runs of hidden systems
Taka, run 1 (11 x 18)
[[-21  -2  49 -61  29   2  -3  29 -12  17  24 -21  -3  35  26  11   8  -3]
 [  2  16 -22  26  16 -35  24 -16  16 -15  24 -50  37  23 -22  25   9 -32]
 [-38   7  26  32  -7  -1  31 -22 -14 -27 -26  29 -15 -57   7  17  -1 -21]
 [ 19   1   0  23  24  10  14  27  11  70 -22  21   2 -13  17 -38  19  30]
 [-14  -4 -49   1 -46  16  -5  14 -39  25  -2 -30 -34  39   1  -2 -21   0]
 [  7  15  18 -50 -18  -6  -5  -6 -43 -17  38  12  24  -1   5  33  43  13]
 [-10  16  17  43  -6   3   0 -23  59 -28  12 -27  13  14  -7 -10  33  29]
 [-41 -32  32  -1  21  20  52   6  20  -1 -14   6 -34   3  14  21 -37  -6]
 [ 13 -14 -26 -10  34 -38  15  10   3  71  20  -4   1 -17 -10  -5  21 -36]
 [-33  42 -15  26 -35  -6 -33   0 -42 -11 -18 -28 -10  -8  20 -22  12 -36]
 [ 22  28  34   3   1  24  26  11 -41  -4 -27  15  47  10  18  22  12  48]]
mor, run 2 (11 x 18)
[[-20 -25 -24  18  17  15 -11  -7  56  -3 -18 -12 -49   5 -23 -10 -26 -37]
 [  3  -2  12 -35  18 -21  -2  12 -59  20 -24  18  -9 -32   6   9 -33 -36]
 [ 40  25 -45  28   2 -49  -8 -19  10  11   1 -20  40  -3  -5 -35 -14   5]
 [ -2  -8 -23  17 -41  46 -20  -4 -20 -47 -26  38  16   1   5  14 -25  23]
 [ 65  -7  13 -40  22  12  -4  21   7  12  22  20  -8  -6 -36  -2  20  43]
 [-30 -28 -21 -24 -21 -10 -32 -13  38   0  28 -19 -46  20   6 -27 -28  -5]
 [-14 -19  37 -33  36 -10 -37  15 -24   6 -12  14  43  11  13  28 -24 -36]
 [ 32  15 -24  37  36 -25   6 -12  41 -16 -14 -28   8 -11 -41  -7 -17 -34]
 [ -6   3 -22  -6 -22  14  16 -18 -28 -22 -37  44 -30 -45  17  -2 -40   0]
 [ 57  -3 -16  -5   3 -21 -13  12 -12  57   7  21  29  -8  -3 -28   5  47]
 [ -7 -13 -47  13 -46  26 -46  11   9 -31  19 -18  -8  40  -8 -14 -19   6]]
turi, run 3 (11 x 18)
[[ 33  19  -4  -9  -8   6 -29 -33 -13  40 -43   8  34  25   6  -3   9  56]
 [ 12 -41 -11   9 -23  12  42  18  -8 -18  23  -6 -13  24 -29  32 -45  29]
 [-27 -15  10 -48   5  17 -22   1  22 -19  46  31  -9 -12  16   7  47 -20]
 [ -5  13  26  32  13 -25 -42  -3  39  27 -12 -53  -6  25 -15 -37   8   2]
 [ -2  12   5  -4  36  -2  41  31 -25 -18 -21  -9  14   3  29   4 -63 -27]
 [  1  -8 -14   4   1 -20  -1 -49 -11   7 -11  37  18 -45 -27  41  32 -33]
 [ 22  20 -25  35 -40  10  -6  11   0  11  -3   2 -41 -25  -7 -57  14  42]
 [ 17  -6  -8 -52   5  30  -8   1 -19  15 -11  14  33  52  29  14 -25  40]
 [-10 -46  12  10 -14 -14   2  -7  11 -26  40 -15  -5  15 -50  50  -3  -7]
 [-24  25  18 -12  19   9  -6  25  34 -27  29   1 -27 -25  32 -45  31 -21]
 [ -4  15  21   8  38 -21 -27 -27  14  46 -56 -27  24  24   6  -7 -14  -7]]
nusaf, run 4 (11 x 18)
[[ 36  -3 -12  20  32  15 -35 -10  34  17 -23   0  23   3 -53  18  43 -18]
 [ -9  10   9  -4 -19  10  29  29  -7 -26   9 -28 -73  -5   2 -30 -39  11]
 [ -8  -3 -11 -57  13 -30 -18 -42  -2  25  12  28  45   1  38  12   6  -5]
 [  9 -14  13  80 -17  -9  -9  20   0  14 -11 -29  20  15 -42   3  -6  14]
 [-10   6 -18 -31  10  52  17  25   6 -58  11  31 -23 -16  22   3   0 -26]
 [ 25  15   7 -28  24 -45 -19 -59  19  41 -21 -20 -11  -3 -25  -7   7   8]
 [-25 -27   8  35 -36 -10  25  41 -30   8  24   4   3   3  27 -17 -41  27]
 [ 12   3 -37 -18  28  32 -33  -6  17 -16  -3  26  44   8  -6  29  38 -37]
 [ 21  20  32  18  -9 -11   4  -4   5 -14 -19 -45 -58  -4 -45 -14 -17  23]
 [-28 -13  -4 -44   1 -10  30  -8  -2  -2  33  39  12 -11  62  -7 -19  11]
 [ 13 -20 -11  44  10 -14 -44 -13  14  46 -25  -7  39  17 -40  13  20 -13]]
Dokuf, run 5 (11 x 18)
[[ -6 -16   1  22 -19 -21 -53  25   8  34  39 -17  -5   1 -25 -23  48 -10]
 [ -6  41  24 -36   9  18 -32   4  -9 -40 -23 -45 -13  39  14  -7 -23  -6]
 [  7  -7  31 -11  22 -10  45 -33 -14  -7 -25  27  37 -17  -4  55 -18  15]
 [-17 -17 -26  45  -3 -18  35  20  29   2  41  18 -11 -44   9 -26  13 -24]
 [ -3   3 -21  -4  -4  29 -55   4  16  39 -37  -6 -43  19   1 -38   4  -1]
 [ 43  18  23 -13  -7  -9   4  14 -57  11 -11 -29  27  32 -22  25 -13  37]
 [-14   9 -23 -22 -13 -12  25 -20 -12 -57  40  16  21 -22  14  30  12 -28]
 [-30 -19  21  31   4  17 -24 -29  68   7 -13  22  -8 -15   6 -19  30  15]
 [ 14 -15   7   7  22  15  25  50   8  29  -7 -34 -31  37  -9 -17 -42  17]
 [ 12  -5 -25 -45   2 -28  -7 -10 -59  23   0   4   2 -11 -17  35  -9 -41]
 [-10  39  27  34 -15 -27 -30 -12  -5 -26   7  -1  40 -32  14 -23  39  -1]]
nusaf, run 6 (11 x 18)
[[ 50 -16  25 -22  24  27  13  38   9 -24  10  24 -25 -18 -40   6  -9  21]
 [-12   0 -47 -26   1 -36  14 -37  45  -1  34 -27 -20  11  14 -21 -19 -13]
 [-19 -34  38  14 -22 -20 -71   3 -19  13 -13  18  22  -1   1 -10 -27  11]
 [ 33  11  -8  10  47  12  32  45  10 -36  14 -10  45  11  -7  12 -17 -22]
 [ -5   0 -29  -4 -17  -3  -4 -60  18 -33 -29   5 -44 -24 -28  13 -25 -14]
 [ 24 -13  28 -14   4 -41 -11  18   0  26  31  29   0 -39  11 -49  -8  36]
 [  2  -8 -63  24   7  12  -5  12  19  11  -5 -17  43  51  16  -7 -33 -10]
 [ 18 -26  18 -21 -15  20 -40   3 -20 -39  -7  13 -21  -8 -56  35 -14  -5]
 [ 14  26   9 -17  21 -44  29 -10  36 -34  48 -21   5 -14  15 -32  -2  10]
 [-35 -30  -6  30  -9   0 -29 -33  19  18 -42  20  17   7  23  -9 -45   9]
 [ 41 -30  10  -6  36   7  -3  63  -9   7  13  21   9 -19 -35  11  -9 -23]]
fas, run 7 (11 x 18)
[[  1  22 -12   8  25 -19  13  -4   3 -20   8  28  21 -61   9  -6  28 -49]
 [ 17  53  23  41  -4  15  -8   5 -19  -4 -58 -16   2 -11   7 -32   1  24]
 [ 13  -6 -38 -16 -18  35  30  34 -34  20  -2  -1  -3  40  22   1 -36  33]
 [  8 -19 -48 -23 -39  -7 -14 -37   3  19  38  14  -2   3 -19  19  43  12]
 [-13   0  58   2  -6 -10 -19 -12  39 -39  30 -22 -20   0 -18 -10  22  26]
 [-29 -18  33 -15  57  13  15   2  31   3 -27  -9  12  31  16  23 -35 -24]
 [ -7 -28 -13  24   8 -25  14  -1 -27  39 -17  31  -1 -48 -14  18 -11 -43]
 [ 16  52 -10  20  -5 -10   2  33 -17  -8  16  -2   0 -43  19 -52  35  -6]
 [ 10  44 -11  -1 -19  31 -18  -3 -28 -13 -37 -34  20  52  17   0  -7  27]
 [ 13 -41 -25 -20 -37  13  29 -13 -16  -5  20  24  -4  18 -16  39 -31  43]
 [ -3 -17  -9 -13   4  -4  -1 -35  65  11  38  18 -20 -17 -11  -8  51  12]]
fas, run 8 (11 x 18)
[[ 12 -25  20  15  27 -48  54  10  26  10  37   4   2 -33  -7  -9 -22   6]
 [-39  22 -19  24  11  23 -32  -3  22   6 -34   1  -4  -7  30 -29  21 -49]
 [ 31   7  32  10  -9   4  -7  42 -70  12 -18  -7  17   2 -24  18  -7  18]
 [ 12  27 -64 -27  -5  -6  54 -18   4 -20  26 -11  -7   5  23  -3 -15  -1]
 [-12 -11  14   6 -38  15 -57 -46  12   6 -22  34   5  -4  -2  -3  27  43]
 [ 11 -26  27  15  21   8  34  43  34   9  34 -31 -11  30 -22   2  -9  24]
 [-43  -7 -20 -42  21   5 -13 -26   3   9 -10   1 -28   2   8  23   6 -67]
 [ 14   4  53  20  -2 -50 -12   0 -36   3   1  13  35 -45 -10  -3   2  12]
 [ -3  35 -39  37  14  22  39  22  27 -31  -8 -21  11  13  34 -30 -19 -12]
 [ 10  -7 -13 -16 -24  45 -32  -5 -44  25 -49  34  -7   4 -14  25  13  14]
 [ 36   0  -9 -15 -12 -34  43   7   1  17  57 -20 -14  -1 -16 -10   5  43]]
mor, run 9 (11 x 18)
[[-27 -15  -4   2 -13  32 -30  35   6  40   4  18   5  25  48 -39  10  22]
 [  8   2   7  -4   8  12 -26  24 -23  11  -5 -51   6  58 -39  35  13 -19]
 [ -7  22  12 -23   2 -30  26 -22   3 -65  30 -22 -16 -21 -11  19  -5 -31]
 [-20  -3  25   1  26  -8  13 -45  36  18 -27  42  18 -34  34  -8   6  15]
 [  1 -29  -9  65   1  21   9  43   3  52 -23   1  -6   6 -12 -14 -12   8]
 [ 13  28 -47 -25 -20  15   6  28 -55   0  14 -22 -24   8  -5   8  17 -29]
 [  8  36  26 -24 -27 -41 -24 -51 -13 -22  17 -14  20  -5   2   0  20  31]
 [-20 -21  31  25  10  22  18   4  48 -31   7  16  33  19  22   0 -19  37]
 [ -2 -38 -12  -9  30  47  19  19  21  36 -10  18 -35   5 -28  33  25 -25]
 [-14  13   8  -9  -8 -45 -15  10 -27  27  12 -31 -54 -33  -9 -26   8 -38]
 [-17  43  -2  -1   1 -26   0 -20 -21  -8 -17 -19  54  18  57 -16 -23   1]]
Dokuf, run 10 (11 x 18)
[[-39 -23  42  -6  28 -25   5 -20  21  32 -10 -39 -31  18 -20  25  -6 -30]
 [-29  10  40   0  25 -29  13  34 -38  21 -16  -7   1 -22  32 -12 -27 -34]
 [  6  47 -32  28  18   8  16  -7 -22  13 -51   3  18 -24  18  -6  18 -35]
 [  9  23 -16  37 -53  31  19   0 -30   6 -18  11 -25 -21  -3 -12  29  44]
 [ 11   4 -35 -41 -23  27  18   2   3  18  39  -1  -9  35  18  -1  36  41]
 [-38 -29  13  -8 -21   3 -21 -23   9   4  27 -27   9  53 -14  47  23   1]
 [-39 -10  71 -20  35   5  -1  29   9 -20  17 -12  -6   4   9  20   6 -29]
 [-21  18  20   1  53 -21  37 -19  16  20 -40 -20 -20 -16   7   6 -13 -42]
 [-16   6  -1  42 -16 -14  24  15 -43  46 -34  14 -13 -38  20 -23 -15  -2]
 [ 23  38 -54   4 -11  30   2  25 -30  25  -7   5  11   2  21 -23  39   3]
 [  3  21 -11   5 -53  31  -8 -27 -19 -12  -4 -14  -9  24 -21  28  44  38]]
turi, run 11 (11 x 18)
[[-23 -20  -6   9  26 -28  -7 -24  44  36  -9 -33 -38   1 -26  -2  -7 -44]
 [ -6  17  -3   8  -2 -29 -14  40 -45   1  -3   4   4 -35  29 -41 -35 -31]
 [ 37  30 -36  16   3  -5  -8 -33 -14  -6 -29  12  66  -1 -12  23  17   1]
 [ 14  -2   3  17 -40  28  29 -11  -6 -30 -15  11 -54 -20 -30   8 -14  49]
 [  8 -28   9 -60  10  10   2   4  17  39  34  36  -1   9  25  -7  21  40]
 [-25 -39 -16  24 -12  -4 -44   8  32   9  21 -40  -2  50 -20   0 -16 -16]
 [ -3  28  40 -15  30   0  -9  46 -18 -53   8 -16  10 -10  13  -8 -11 -40]
 [  6  33  -1   8  36 -34  20 -61  30   8 -29  -9  21 -22  -6   7  16 -19]
 [ -9 -14  -9  42 -26   0  23   3 -16  19 -32  25 -38 -42   8 -26 -40  19]
 [ 38 -14 -41 -29   1  23 -17  17 -27  36   6  48  36   1   1  11  23  11]
 [ 16   0 -24  -2 -46   8 -29 -14   6 -31  18 -35 -25  35 -43  13   1  19]]
Taka, run 12 (11 x 18)
[[ 15   5  -7  35  14  42  48  41  19  19 -15 -25 -40  11 -13 -15   2  18]
 [ -7  -2 -38 -49 -21 -24  36 -31 -31  37  13  -2 -34   1  16  11 -14   2]
 [-24   2  23  10 -27 -32 -44   1 -17  14  39  -1  37  -4  18  -9  45   3]
 [-25  18  15  36   9  59  13  24  17 -38 -16 -21  10  34   5  20  23  -6]
 [ 19  -3  11 -13  18  -8  74 -19   1  24 -10  -6 -36 -12 -25  32  -5  17]
 [-24 -11 -25   7 -24 -49   6  -8   7  36  41   5 -20 -34  25 -45   6  -6]
 [-51   5  15   7  -4  30 -41  16 -24  17 -21  -2  27  30  37   6  25 -21]
 [ 35  26  17  15  10  18  37  28 -27  -6  -5 -37   6  20 -41  36  22  11]
 [ -3  14 -29  -1 -30 -15  58 -42  13 -19  20  11 -32 -35   8  -4   2  25]
 [-48 -34  37   1  -8 -13 -22 -13  14  52   4  27   4  -4  35 -13  15  25]
 [-16  -9  -5  20  18  28  -4  63  -2  15  15 -39   1  45  -5   6  14 -34]]

runs to name
run 13 (2 x 18)
[[ 17  10  -5   2  22   4   9  31  46   6  29  15   6 -12  33 -62   7  27]
 [-26 -26 -17  -6 -18  38 -30 -15  -6  35 -39 -10 -19  49  -9  26  -8   3]]
 | mor
run 14 (2 x 18)
[[-25  22   6  -5  10 -29  41 -43   9  17 -11  17  25 -20  55 -11  -2  17]
 [ -1 -40 -12  52  -6  20  -7  16  -6  61 -32  26   9  -6 -24   9  11   1]]
 | nusaf
run 15 (2 x 18)
[[  0   8  12 -11 -37  16  -6  -5  10 -43  53   0  -4   5  -8  11  48  35]
 [-34  10  42   2  26  15 -15 -22  59   7 -17 -17   1  29  25 -16  17  16]]
 | nusaf
run 16 (2 x 18)
[[  2 -17  -7 -21  49   8  20   5  56   9  34 -21  14  36 -11  21  22 -19]
 [-53   1  25   6   1 -13 -32  -2   5 -14 -15 -26 -52 -15   2 -15 -23 -50]]
 | turi
run 17 (2 x 18)
[[ 43  21 -13 -22  32  45  32   1  18   1  -5  24  26  10   2  16  40  33]
 [-21 -34   7  14 -43   1 -13 -17  19  16  12  -8 -70  -3 -37  -5   7  25]]
 | mor
run 18 (2 x 18)
[[-24   5   7  10   6  11 -17 -34  16 -40 -45  -2  34  24  27   7 -53   0]
 [ 34 -31   7  27  27  18  36  31   6   2  -7  46  14 -34 -31  19  -8  10]]
 | Dokuf
run 19 (2 x 18)
[[ 12  18  -9 -48 -16  11 -34  -6 -43  19 -27  -8 -59   0 -10  -7  -4  -2]
 [ 20  18  10 -22 -16 -35  27   1 -36  13  41 -16  40  17  17   5  11  45]]
 | nusaf
run 20 (2 x 18)
[[-29  25  13  24  -1  49 -22   5  14   4 -47 -11   4  33  37 -20  13  19]
 [ 23 -20   8 -13   2   4  50  22 -35  17   6 -21  -7  31 -28  42 -28  23]]
 | Taka
run 21 (2 x 18)
[[ 23  -6 -12   1 -36  -4   2 -59   8  21 -14  14 -11  -1 -26  10  17  63]
 [-17 -37  19   2 -23  16 -11  59   1 -11  52  23  -3   1  20 -23  -6  26]]
 | mor
run 22 (2 x 18)
[[ 13   2 -13  32 -16  -2 -17  -7  -3 -37 -10  41  65 -19  19 -15 -27  28]
 [ 42 -16 -46  17   8  41   1  13  50 -28   8  24  -6  -5 -34  -9   2  14]]
 | Dokuf
run 23 (2 x 18)
[[ -5 -36 -10 -14  34 -16  -7  -7 -11  56 -36  19  10  -2   0  17 -38 -31]
 [ 31   1 -32  27 -23 -27   0  37 -48  -9  32 -14   5 -24 -36   3  -4 -25]]
 | nusaf
run 24 (2 x 18)
[[ 64   4 -31  15 -13  15 -16   4   7 -10  12  25  35  -5 -37   0  25  40]
 [  4 -12  -2 -28 -31  39 -31   7  22 -35  15  10 -56   5  -9 -24  -5  30]]
 | mor
run 25 (2 x 18)
[[ -4 -25 -23  -5  -4   0  35 -42  26  61  -4  35  -4  -8  11   8  20  35]
 [-27 -27   5  46 -34  10 -33  55 -21  25  20  -1  -6  -4  -3 -19  20  -9]]
 | mor
